In the data rows, zero lies at 4.5, halfway between 4 and 5.
Some points:
[3 4 4 5 5 6 5 7 4 6 5 3 6 5 7 3 0 6 0 3 6 5 3 1 2 4 2 6 3 5 4 2 6 6 7 3 5
 4 7 5 4 2 4 5]
[6 6 4 7 4 5 4 4 4 5 3 6 5 4 5 7 5 2 3 4 7 4 4 7 2 5 5 3 4 6 4 2 5 6 5 4 9
 3 2 5 4 5 6 2]
[8 5 5 3 9 8 6 3 8 7 6 3 3 5 2 4 2 2 5 4 5 2 3 4 6 3 6 5 5 6 5 5 6 5 5 3 5
 5 3 4 3 4 6 2]
[4 2 6 2 4 6 6 6 4 5 3 6 5 5 5 4 6 5 6 2 3 9 5 7 8 5 7 4 2 7 5 6 5 8 5 3 5
 4 6 5 5 4 2 2]
[5 6 5 5 5 5 1 6 4 5 4 6 5 4 0 6 2 4 6 3 5 5 6 7 5 5 2 4 4 5 3 4 3 7 4 2 2
 9 4 5 5 4 3 5]
[5 9 4 6 6 1 4 7 8 5 5 6 5 8 5 5 4 4 5 3 6 4 4 5 1 2 5 4 3 6 5 6 2 3 5 7 2
 3 4 2 0 3 5 4]
[4 5 5 6 2 7 5 3 6 5 3 3 5 4 4 8 8 2 2 4 4 4 3 5 6 3 1 5 3 4 3 5 3 3 7 2 6
 7 5 2 1 5 2 7]
[8 3 5 7 3 7 6 3 6 3 4 8 4 4 4 5 5 4 4 6 4 4 5 5 4 4 4 5 4 6 1 2 5 2 5 9 4
 5 5 5 6 7 4 2]
[5 7 3 2 4 4 6 3 1 4 4 5 4 3 2 3 3 5 5 4 6 5 2 7 3 2 6 4 3 2 3 5 5 3 7 6 4
 5 6 0 7 5 6 6]
[4 4 1 2 2 6 2 7 4 3 2 4 3 6 4 4 3 1 5 9 4 3 4 6 1 6 8 4 7 5 4 6 4 6 7 5 5
 3 6 4 5 4 5 7]
[4 6 6 4 4 6 5 4 6 8 4 3 6 5 4 4 5 5 5 7 5 5 3 7 6 5 6 1 6 4 6 4 7 5 3 4 5
 4 5 2 7 6 5 4]
[5 5 2 6 5 3 6 8 5 5 4 1 7 5 2 5 4 3 3 7 1 4 5 4 5 5 4 5 3 6 5 5 5 5 2 8 5
 4 4 2 6 6 3 2]
[5 9 4 4 4 4 5 3 6 6 7 5 5 4 6 7 4 7 5 4 3 6 2 5 4 9 4 6 2 6 3 6 3 5 6 5 8
 4 4 6 6 5 5 6]
[8 4 4 5 5 2 6 4 4 5 3 4 6 4 7 2 4 3 6 4 5 1 3 3 5 8 2 2 3 6 1 3 6 4 2 3 3
 4 4 5 3 4 3 5]
[4 3 5 2 8 5 5 7 5 4 1 5 4 3 8 7 3 6 4 4 2 4 3 6 5 4 3 5 3 4 3 5 1 1 4 4 5
 4 0 4 6 5 4 7]
[5 5 4 6 7 6 0 3 4 4 4 3 6 6 5 5 7 4 6 3 5 8 2 2 5 5 6 6 5 4 5 5 4 3 5 7 5
 5 4 5 5 5 4 4]
[3 3 3 6 5 3 4 3 6 8 6 6 5 5 3 2 4 2 3 4 3 5 4 4 6 1 5 2 6 3 4 4 0 1 1 4 6
 5 7 6 8 1 3 6]
[5 4 5 5 5 3 5 3 6 4 1 5 6 3 5 6 6 4 4 6 6 6 4 6 4 4 6 7 4 2 9 3 6 8 5 6 4
 6 3 9 6 2 7 6]
[5 7 3 4 5 4 8 5 3 3 6 7 5 7 5 6 6 2 3 3 2 6 6 5 6 7 7 2 5 5 5 2 4 2 4 2 1
 6 5 3 4 1 5 5]
[4 3 8 4 6 6 6 4 5 3 5 4 4 5 4 2 3 5 5 6 3 4 2 4 3 5 4 4 6 6 8 2 3 4 6 8 6
 9 5 5 2 3 1 4]
[4 3 5 4 5 4 5 3 7 2 2 6 4 6 4 2 4 5 4 3 5 5 7 4 7 5 5 6 5 5 3 6 4 4 5 4 9
 3 5 3 2 4 6 3]
[5 3 3 4 3 5 3 6 5 4 7 6 3 8 5 3 6 6 4 3 4 3 3 8 5 0 2 3 5 4 5 6 7 8 3 5 2
 3 3 6 5 5 2 5]
[1 7 4 6 4 4 7 5 4 4 4 3 2 1 3 3 4 5 3 6 3 5 4 5 6 3 5 7 5 9 4 6 4 5 2 5 4
 5 3 9 4 4 7 5]
[6 4 3 3 1 4 5 6 5 4 4 2 5 5 3 4 3 7 5 2 8 6 4 4 6 8 5 3 7 3 4 6 4 3 5 7 2
 4 4 9 3 5 5 5]
[7 6 5 6 5 5 2 4 6 5 4 5 4 3 6 1 5 3 2 5 3 7 7 4 4 8 5 6 6 3 6 4 3 7 4 5 3
 1 4 4 5 4 2 6]
[1 1 4 4 2 6 6 5 5 5 5 5 4 6 4 5 5 4 6 3 4 4 4 5 2 7 3 7 6 6 6 4 1 5 2 2 3
 3 5 4 5 7 9 4]
[6 3 5 4 3 3 3 3 3 4 2 6 6 5 1 4 4 6 4 2 5 2 4 4 2 7 2 7 5 7 8 6 6 4 3 5 6
 4 4 2 8 2 4 5]
[5 4 4 5 6 7 6 4 3 5 4 2 6 4 3 4 6 5 5 4 3 4 4 4 1 5 4 4 3 3 6 4 3 2 3 2 2
 2 5 6 3 5 3 1]
[2 7 4 5 5 7 5 3 4 6 6 4 7 4 6 6 1 6 6 4 4 3 9 8 5 5 2 4 7 2 5 6 5 5 5 6 7
 6 5 6 3 3 5 4]
[5 6 3 7 8 5 5 6 3 4 4 5 2 6 5 5 6 5 3 3 3 4 3 2 5 4 4 6 8 6 4 6 5 7 6 5 4
 6 9 5 6 4 4 3]
[7 4 7 4 4 3 6 4 4 4 4 5 3 4 5 5 3 3 8 9 7 8 4 2 6 4 0 5 7 4 4 7 3 6 4 3 3
 5 5 3 5 5 7 4]
[2 5 4 4 5 5 5 5 4 5 5 5 3 5 4 8 9 3 9 6 6 2 4 3 5 6 4 6 5 3 3 3 5 5 4 7 6
 1 5 6 4 1 1 5]
[5 5 6 6 6 2 7 4 5 4 2 4 3 6 3 4 6 4 4 4 6 4 7 4 1 4 6 3 4 2 5 7 5 5 7 3 5
 5 6 7 6 9 1 5]
[5 4 4 8 4 5 6 6 3 3 6 4 3 4 5 7 2 7 3 4 7 2 4 4 9 5 8 4 5 4 7 4 0 7 4 4 5
 3 3 2 6 6 3 5]
[7 5 3 2 3 5 4 5 2 5 5 4 4 5 6 4 4 0 4 2 3 3 6 1 6 3 5 3 2 3 6 7 4 5 4 6 7
 7 4 6 4 5 8 5]
[5 6 7 6 4 6 3 6 6 5 3 6 6 3 8 5 4 6 5 4 4 3 4 4 6 3 5 4 5 5 7 4 7 2 3 5 4
 4 9 5 4 6 5 6]
[6 1 6 4 5 3 2 1 2 6 5 4 5 2 4 6 4 5 4 5 2 4 5 4 5 4 6 6 9 6 4 6 5 4 6 4 2
 4 3 3 2 6 5 6]
[5 5 3 4 4 5 4 5 4 4 4 4 4 3 3 6 6 9 5 5 5 6 5 1 2 4 7 2 5 5 4 7 5 6 0 3 7
 6 5 2 2 3 4 6]
[5 5 2 5 5 5 5 5 4 5 7 7 5 5 2 2 4 6 3 6 5 6 3 5 6 6 4 8 5 3 5 5 8 2 4 1 6
 3 3 5 3 7 3 6]
[3 3 0 3 3 1 4 5 6 6 4 2 3 1 5 4 6 7 7 2 5 5 6 3 5 4 4 5 6 5 6 1 4 4 8 4 6
 6 4 3 6 5 4 1]
[4 5 8 5 4 7 5 6 5 8 4 5 5 6 7 3 7 8 5 5 6 4 6 3 2 2 8 5 4 5 1 5 3 3 5 5 3
 6 1 4 7 3 6 3]
[1 5 6 6 6 5 2 6 7 0 5 4 6 4 4 4 5 5 5 4 5 2 5 3 4 6 5 2 4 5 4 5 5 5 3 2 4
 5 4 6 7 6 6 6]
[4 1 3 5 7 4 3 5 3 6 6 3 4 4 4 4 7 4 3 6 9 5 7 8 6 7 4 4 3 9 6 7 4 3 6 6 4
 4 7 5 5 4 6 6]
[4 6 7 5 3 3 2 6 2 3 5 1 0 4 6 3 5 5 6 4 4 6 5 7 4 6 3 5 6 4 6 4 7 2 4 3 6
 4 3 4 6 3 5 3]
[3 6 6 5 5 4 5 4 5 4 6 5 4 1 3 3 6 4 5 3 5 4 6 2 6 4 4 5 2 4 4 4 4 6 7 6 3
 1 6 2 5 5 5 6]
[0 2 3 6 5 4 3 4 5 4 4 6 6 6 6 7 1 4 4 5 5 7 5 3 6 4 4 3 3 2 3 5 7 4 4 6 2
 3 3 3 6 4 5 2]
[6 1 6 4 5 6 4 6 6 5 5 5 2 3 2 6 4 5 2 4 4 6 5 4 4 4 5 4 2 3 5 3 7 4 4 4 3
 3 4 4 1 3 6 5]
Along one direction, these points spread out more than along any other. For each point below, how far along it does it lie, from 0 to 99? The average is 50, and the first point in the table lies past the average. One standard deviation of the points above along it is 16.
[4 7 6 0 4 5 4 0 4 2 4 2 3 6 6 5 4 4 2 3 7 5 7 5 4 4 4 5 4 6 4 2 4 5 1 6 3
 3 5 4 6 7 3 6] 46
[4 5 4 4 2 3 2 2 3 5 4 5 5 7 4 6 3 5 8 8 5 4 6 2 7 3 7 7 3 8 6 4 5 3 6 1 3
 5 4 7 4 5 2 3] 41
[6 4 3 5 6 5 5 6 3 4 6 6 6 5 6 4 6 5 8 5 5 7 6 4 3 2 4 3 5 6 5 1 4 4 4 5 9
 4 4 5 3 7 5 9] 53
[5 3 8 4 4 2 5 5 4 3 7 2 7 5 3 6 2 2 6 3 2 6 5 5 4 2 5 4 5 5 3 4 5 6 7 4 6
 1 4 6 5 4 5 5] 48
[3 5 4 4 4 4 5 5 4 2 3 4 8 2 6 2 5 2 5 3 8 4 4 6 4 4 5 8 7 4 4 5 6 5 4 3 4
 6 4 2 3 4 4 4] 41
[6 6 5 1 4 5 5 6 5 4 8 7 7 3 5 6 8 5 2 6 4 3 4 2 3 5 3 3 5 3 5 5 4 2 7 4 5
 3 5 6 7 4 4 0] 63
[1 4 4 5 5 5 6 3 5 6 6 5 3 6 5 4 5 3 4 5 3 4 4 2 4 6 4 2 4 5 5 4 7 5 8 5 3
 7 1 3 5 5 5 9] 57
[1 3 5 3 4 3 2 1 3 5 4 6 3 3 5 3 3 4 4 6 5 4 3 5 3 6 6 2 2 3 5 5 2 6 4 5 4
 6 4 5 1 7 4 1] 46
[6 2 6 6 4 3 4 5 6 5 8 4 4 4 7 7 3 3 5 4 5 3 4 7 3 6 8 8 4 2 3 5 5 4 2 4 5
 8 7 4 6 5 4 4] 52
[5 4 6 3 5 2 3 6 3 5 4 4 7 8 2 4 7 7 3 6 3 3 5 5 8 6 5 5 4 1 2 1 4 5 4 5 6
 6 5 5 3 5 8 5] 50
[7 3 1 6 4 4 4 0 5 2 5 3 4 5 6 4 5 8 5 7 2 4 5 6 4 4 5 4 2 4 4 5 4 5 6 3 3
 5 5 5 5 3 7 4] 45
